Some points:
[-30  26  31  15  -6 -11   8  37  -3  15  11   3  18 -32 -22 -13 -10   9
 -21 -27 -49 -42 -28   3   4 -19 -16  50   3  15  -7   7 -23 -17 -27]
[-31   8 -26  14   6  -4  24  28  17 -47  -7  12  -6  -3  -7   1  15 -41
 -38  33  -1 -52 -73 -10  49  15 -19  27   8 -10  42  35   3 -13  24]
[-50  -8  -9  24 -17  22 -25 -48  27  44 -10  -3  30  44  34   9 -30   5
  44 -36 -11  39 -54  20   7 -21   3 -20  30   5   7  -5  21 -24 -23]
[  5  14  19  28  10   2  48 -12 -15 -19  11 -16   0   1 -37 -13 -13  36
  22  -4 -11 -29 -14  14 -10   5  50 -19   1 -32  18  18  21  -1  24]
[-26  18   6 -11  27 -31  -2  -8  49   1  21  -3  17  17 -16 -20 -15 -52
 -23 -34  14   2  17  28 -21  -4  20  -9 -12 -40 -12 -27 -28   2 -18]
[ 30 -10  29 -21  32  13 -19  10  24  -7  38 -38 -31  -5  11  26  25  11
 -31 -20  -4 -35  -5 -18  16 -46 -14  -3   0  14   1  21  21  15 -23]
[ 31 -45 -38  47  18  12  22   0 -23 -14   0 -22 -40  -3 -39  -5  -6   3
   5 -10  42   0  13  27  -8  14   1  24  12  37   6   9   1 -56 -26]
[ -1 -13 -23  -5 -51   5  14  32 -29   2  36  -2  31   8  19  14  26  22
  16 -20 -14  22  16  -2 -21 -16  48  -1  23  -9 -46  10  -1 -20  -3]
[ 15  25  18   3  43 -32  -6  61  50  20  15 -14  12  13  25  29  21  16
 -23  42 -45 -31   8 -17 -13 -36 -37  10  19 -17  13 -31  22  24 -10]
[  0 -22  12  -6 -42 -22  32   5 -33  -6 -25 -11  28  39  -3  22  17 -24
  20  13  11  22   1  46  24 -42  -9   3  -3   6  15  16 -12  -5 -22]
[  8  -1 -18  24  41  16  -3 -13 -26 -12  -6  57 -17   9  -2   9  36 -15
   4   0 -42  11 -16  45 -19  15 -26  -5 -56 -26  12 -23  27  81 -24]
[ 52  16 -13 -37  11  20 -67  19   6  11  10 -28 -16 -22 -23  10   5 -54
  -4  -3   5   8   3  -6  20  33  15 -25   3  -8  22  25  19  -8   6]
[ -2 -43   7 -18  60  60 -32  35  23   6  16 -20  42  23  46 -43  27  -1
  -4  44  -6   3  54  -6 -18  22 -24   1   3 -11  10  19   3 -22  22]
[ -8  31 -13  23 -29  22  46  31  15 -23  21   2 -23  51  -3 -18  -5   1
  29 -44   5  56  -8  -1 -32   7  21   0 -18 -13  21   9  -1  -7 -29]
[-35 -10  18 -28  -8 -33  21 -32 -39  46  -6   9  19  -3 -12 -12  -4  -3
 -24 -20   3  14   1   8 -14 -37  27 -12   9  -6  19 -11  26 -24   6]
[ 12  37  43  -8 -26  15 -45  13 -27 -14   4  -6 -12  17 -14  21   4 -20
 -11  41 -12  -1   1   1  12  27   3  36  21  22  -4  30 -37  17  43]
[-19 -37  11  44  -9  -6  -6 -20  -6  -1  -5 -17 -22 -23  13  32  -3  42
   8  20  34 -19  25 -25  41  57  -9 -29  43  -4   5 -14   6  10  13]
[  6  57 -28 -18  22 -29   1 -39 -16   5  -4  21  12 -51  -9  30  13  12
  -8  22  20  15  13 -11  -7  -5  -8 -23  16  27  -6  24  -1 -40 -46]
[ 12   0  -8  29  41  -1 -10  26  -3  54  21  29 -13   0 -17  46 -15 -23
  -7   5  -1 -42   6  -9 -20 -29 -16  -8 -35  15  14  46   8  38  63]
[ 10 -13   9  -6  17  -3  11   6 -11 -31 -50  51  28   2  27  27  12  17
  -1 -29   9   1  -6  64   8 -16  35  -4 -15 -55 -16  10 -11 -21   4]
[ -6  -5  11 -47  22 -14  14  31 -16  18 -14 -51 -60 -24   5  -1   6 -13
 -19   6  39  35 -37 -22 -18   9 -18   3  45 -24 -21  16   0  12  33]
[ 31  27 -13   1  -3   6 -18 -22 -20   7  -7 -18  23 -32  48 -23 -10  35
  -9 -39  30 -30 -20   6  -3 -40  -3   3  -6 -25  47   0 -41  13  -6]
[ -2  23  -1  36  47 -11  -7 -12 -14  17 -12 -32   3 -62 -10  -6  -5 -45
  -3  17  -6  10  -2 -12  14  -6   1  72   5 -13 -26  15  37  16  -3]
[-36 -10   6  17  21  16  -5  33  -3 -15 -17 -41 -16 -54  18 -11   3  15
   4   6   5 -12  10 -14  56  -8   3 -59  -3   5 -28  35  19  42 -14]
[  8 -15   2   9 -25 -25  12 -19  -9 -14  41 -12  20 -38 -42 -24 -41  48
 -16  34   6  45 -13 -28  34 -15   3  15 -24  22  15  -9 -36  10  27]
[ -1 -33 -18  -8  -6 -48 -23  -5 -13   8  -2  21   2  10 -21 -18 -17 -39
  27 -35   4 -47  12 -12  15 -24  17  38 -20  10   8  -7   6  39   1]
[ 12 -10 -11 -11  36 -19 -10 -35  46 -30  -5  13   0  13   6  39  19   0
  27 -49 -49   6   5  31 -26 -13  -6  14 -19   0 -37 -19  -9   1  19]
[-26  34  19 -17 -17 -34   8 -12   4  13  16 -27 -24  28  53 -21  31  31
  28 -45 -12  13 -21  11  14  10  15  -6 -55  62  24 -12  16 -39  -4]
[ -8  -2 -10 -10 -16  17  -9  -4  41 -17  32 -11  -3 -23  59 -23  39 -33
 -15  38 -24  -8  20  -1 -23 -16   4 -26  67  45  32  45 -39  19  -3]
[ 15 -33  33 -17 -66  -5 -14  -9  90 -15 -15  34 -10  -3  35 -46  44  24
   5  37  19  12  32 -45 -36  10  -8 -40  28  28   9  36  28 -28  -8]
[ -7 -16  16   9  10  16   6 -40  22   5  42  51   5  34   9   6  20 -10
 -50 -16  29  37   3  33   9 -22  23  -5 -23  -1 -33 -13 -27  -7 -15]
[-24 -13 -30 -16 -12  13  19   9 -12 -33   3  41 -18 -16  22  -1 -27 -22
  -4 -59 -32  27  51  -8 -13  -3 -23  -7  17  28  26 -41  15 -52   0]
[ 27 -15 -12  -6 -18   4  18  33 -10  33  17   6  24 -31   4  -9  -5 -16
 -34 -23   6   3 -18  54  18  36  14 -20  29  32 -13 -51  -2  10 -11]
[-20  27 -33  34  -4  -5 -33  -8 -31 -31 -12 -37 -16  19 -47 -26 -44   4
 -30  35  16 -17 -25 -21  11  -3 -38 -32  16  -1 -53 -28   6   2  22]
[-15 -26 -15 -46 -10 -11  18   7   7  15  -4  -9 -30  -4  20 -17 -79  33
 -13  46 -13  -5  19   4  47   7   7  45  27   4  13   6  33 -18 -13]
[ 18  -4  29   4  15  14  16  -3 -31  21 -13  13 -12   8  -3  23 -37 -25
   8  31 -10 -38 -23 -80  11  12  30  -4   5  10  -7 -20 -20 -13 -36]
[ 24 -13   9 -33 -30 -45  38 -31 -27   1  33   1  17 -15  28 -23 -16 -11
  37 -21 -13   7   0  -2   2  14 -55 -11  13 -33   9  -3 -19 -28   3]
[ 29  34  19 -16  -5  44  18 -11  59 -46  23  -7  31  48  20  15  22  10
 -14 -15  11 -16  25 -51 -23  30 -14  23  26   2  15  24  44  48 -11]
[-28  25  -2 -38  -6  46  -5 -12  -4  26 -20  46 -30   1 -33 -38  15  26
  60 -19 -19  14  18  26   8 -50  -3  15  41 -12  15 -41 -26  -1  -3]
[-18  -3 -36  -5 -25  15  -1 -25 -10   3 -14 -12   5  18  -6  21  17  22
 -28 -21 -30  28 -26 -13 -58  29  -7  27 -27   8  24  -3 -38 -13 -51]
[ 26  16   0  21 -44  23  11 -18   1  21 -14 -73 -39 -26 -13  11   7  -7
  -1   5 -13 -53  20  22   7  27 -23   5   5 -28 -27 -20   7   9  25]
[ -9  -1  24 -27  -1  22  21  10  -1 -20  22  -1   0 -56   0  10   4 -13
  49  45  54 -24 -35  -3 -15  10   7  16 -34  13 -18 -12  11  -1  15]
These points spread out most along one direction. Take the direction at right angles to it along which they spread out most. Then take the direction at right angles to both along which they spread out most. Go by this last direction. How far along it is each point below, from 0 to 99? 50 is the average, and the first point above lies past it. One standard deviation of the points above along it is 16.
[ 12   0  -8  29  41  -1 -10  26  -3  54  21  29 -13   0 -17  46 -15 -23
  -7   5  -1 -42   6  -9 -20 -29 -16  -8 -35  15  14  46   8  38  63] 81
[-35 -10  18 -28  -8 -33  21 -32 -39  46  -6   9  19  -3 -12 -12  -4  -3
 -24 -20   3  14   1   8 -14 -37  27 -12   9  -6  19 -11  26 -24   6] 39
[ 31  27 -13   1  -3   6 -18 -22 -20   7  -7 -18  23 -32  48 -23 -10  35
  -9 -39  30 -30 -20   6  -3 -40  -3   3  -6 -25  47   0 -41  13  -6] 51
[  6  57 -28 -18  22 -29   1 -39 -16   5  -4  21  12 -51  -9  30  13  12
  -8  22  20  15  13 -11  -7  -5  -8 -23  16  27  -6  24  -1 -40 -46] 39
[ -7 -16  16   9  10  16   6 -40  22   5  42  51   5  34   9   6  20 -10
 -50 -16  29  37   3  33   9 -22  23  -5 -23  -1 -33 -13 -27  -7 -15] 63
[ 15  25  18   3  43 -32  -6  61  50  20  15 -14  12  13  25  29  21  16
 -23  42 -45 -31   8 -17 -13 -36 -37  10  19 -17  13 -31  22  24 -10] 79
[ 52  16 -13 -37  11  20 -67  19   6  11  10 -28 -16 -22 -23  10   5 -54
  -4  -3   5   8   3  -6  20  33  15 -25   3  -8  22  25  19  -8   6] 55
[ 18  -4  29   4  15  14  16  -3 -31  21 -13  13 -12   8  -3  23 -37 -25
   8  31 -10 -38 -23 -80  11  12  30  -4   5  10  -7 -20 -20 -13 -36] 43
[ -8  31 -13  23 -29  22  46  31  15 -23  21   2 -23  51  -3 -18  -5   1
  29 -44   5  56  -8  -1 -32   7  21   0 -18 -13  21   9  -1  -7 -29] 49
[-24 -13 -30 -16 -12  13  19   9 -12 -33   3  41 -18 -16  22  -1 -27 -22
  -4 -59 -32  27  51  -8 -13  -3 -23  -7  17  28  26 -41  15 -52   0] 39
